Each path below is one point turned by a fixed rotation once a step. After each direction that follows a path, write how fast that rotation turns it, in degrees per step (0 if it stays still).
Each turn is a multiple of 5 degrees from 10 to 175, or 0.
Each row of a path follows its step; steps can be skipped.
Path 1:
step 0: 15	18	5	-12	23	-2	16	4	-8	-1	-1	10	1	-13	5	-3	-14	-13	8	10	10	1	8	9	9	-10	10	15	2	-9	11	5	19	4	-18	1	2	-10	-4	-9	19	-1	18	5	-1	1	13	3	-2	-4	5	-11	17	14	12
step 1: 9	10	17	13	4	2	-2	3	-11	-1	11	-2	-14	-22	0	-5	0	-9	6	4	16	15	-9	4	-17	-6	5	11	-23	5	-2	8	-5	-8	3	-19	-2	13	-14	-2	10	11	4	-9	-11	24	-8	-3	-9	14	16	6	-3	6	2
step 2: 23	-9	5	-21	11	-2	0	-2	-8	-8	-5	20	-6	-12	-2	8	-8	-11	-5	1	-1	4	18	-8	-17	5	-1	0	2	-9	-12	1	-2	-4	-1	9	-3	13	-13	17	-6	10	-16	14	-19	19	-3	4	14	-11	0	5	-10	-6	16
step 3: -8	0	-1	-22	-5	-4	-10	8	2	-6	17	-3	15	-13	-2	-1	-13	-10	0	13	-8	32	-4	-8	-1	-13	7	27	0	-1	8	1	3	-3	3	-13	-1	9	4	9	-15	-3	-3	7	12	3	13	13	11	-3	-6	11	13	-7	14
step 4: 8	6	1	4	3	-9	-1	-6	-16	17	2	-3	-3	1	-9	-7	-1	-27	3	-3	0	-6	-21	8	-9	-19	3	22	13	-8	-11	7	0	-10	-13	5	11	10	-22	4	10	-20	-4	11	2	-12	-2	19	3	3	2	-8	4	1	10
step 5: -2	17	25	-4	-2	-5	-8	2	-1	-13	-14	17	11	-10	11	-12	7	-20	-11	16	-2	-10	4	6	2	-20	-6	-1	-9	-4	-9	0	23	-19	-2	-18	4	0	-3	-9	9	5	2	-7	-11	3	2	2	12	-2	17	-5	3	1	7
step 6: 10	-2	6	-3	2	-14	12	-6	4	2	0	2	6	3	-12	4	-4	-23	23	9	5	17	23	-10	-18	-11	17	-2	-3	-2	3	-6	8	-6	-9	-2	7	10	1	9	9	6	11	-2	-16	18	0	-16	-8	19	2	-7	14	-3	11
step 7: 15	-8	18	-5	11	-7	-2	-2	-13	8	13	23	-3	-14	2	1	-1	5	1	-8	-4	22	5	6	4	-6	-9	11	-2	-22	3	-1	9	-6	18	-3	-4	25	-11	16	3	8	-17	-6	11	5	-9	7	-14	8	-2	6	13	2	0
step 8: 0	1	10	-18	12	-15	-13	-1	9	-5	10	12	-8	-2	-2	4	-23	-23	1	2	9	-6	-2	4	-2	9	1	15	6	-19	-19	22	1	7	-10	-15	-12	-1	-7	1	-6	-8	9	-2	5	9	-1	9	7	-4	-19	8	-1	-1	19
step 9: 8	16	7	-8	-8	1	-5	-5	-7	9	-11	2	-11	-3	-9	-19	-7	-4	-12	20	6	21	-11	-7	12	-5	19	9	14	8	5	11	3	-5	-6	-19	1	-3	-12	5	1	11	1	12	-4	-4	-4	18	8	15	12	-5	7	4	23
step 10: 3	4	7	8	-5	2	0	-16	-6	-5	-6	-2	-13	-10	8	8	-7	-9	-3	-2	7	5	16	-2	-7	-9	-9	21	-20	-5	-14	-18	18	-16	-26	6	16	1	-13	3	1	-11	-4	9	-8	10	2	13	10	14	13	7	9	9	7
Speeds:
-5	2	-2	-7	5	-1	-2	-3	2	-6	0	2	1	3	0	0	-4	0	3	5	-4	0	0	0	0	0	-5	-2	-6	-2	1	3	-1	-1	-4	0	-1	-3	2	-4	0	1	2	3	0	-1	3	-2	-4	-2	1	3	2	-1	0 -> 135
0	-1	2	2	6	0	0	-3	-1	0	2	-4	5	0	1	-2	0	0	2	-7	1	-6	-6	1	-3	2	-2	3	-2	1	0	3	3	-4	1	-2	-3	0	-3	-2	0	1	-3	-2	-1	-2	-3	0	-2	1	-2	4	-2	5	2 -> 110
2	1	0	-3	-3	4	-3	-1	5	5	1	-3	-3	5	5	-1	-5	-1	1	4	0	0	0	-3	-2	1	1	0	2	-1	0	-4	-1	-6	2	-1	1	0	0	-5	2	-4	-3	-1	2	-7	1	3	4	-1	3	2	-1	1	2 -> 65
-1	6	2	2	1	-3	3	5	-1	0	1	0	-8	-1	0	-3	2	0	1	0	3	-1	-5	3	-1	-6	-2	-5	1	-1	-3	2	-2	1	-1	0	-3	-2	0	-5	1	4	4	-1	0	-5	1	2	2	-1	-3	1	0	-1	5 -> 90
1	0	-4	3	0	4	1	0	1	4	-6	2	4	0	1	-4	-4	-1	-4	-1	2	2	-1	1	3	0	-4	1	0	-1	-1	6	1	1	2	-2	2	1	-2	-7	0	-4	5	2	-3	1	4	1	-1	4	-1	-3	-2	0	0 -> 80
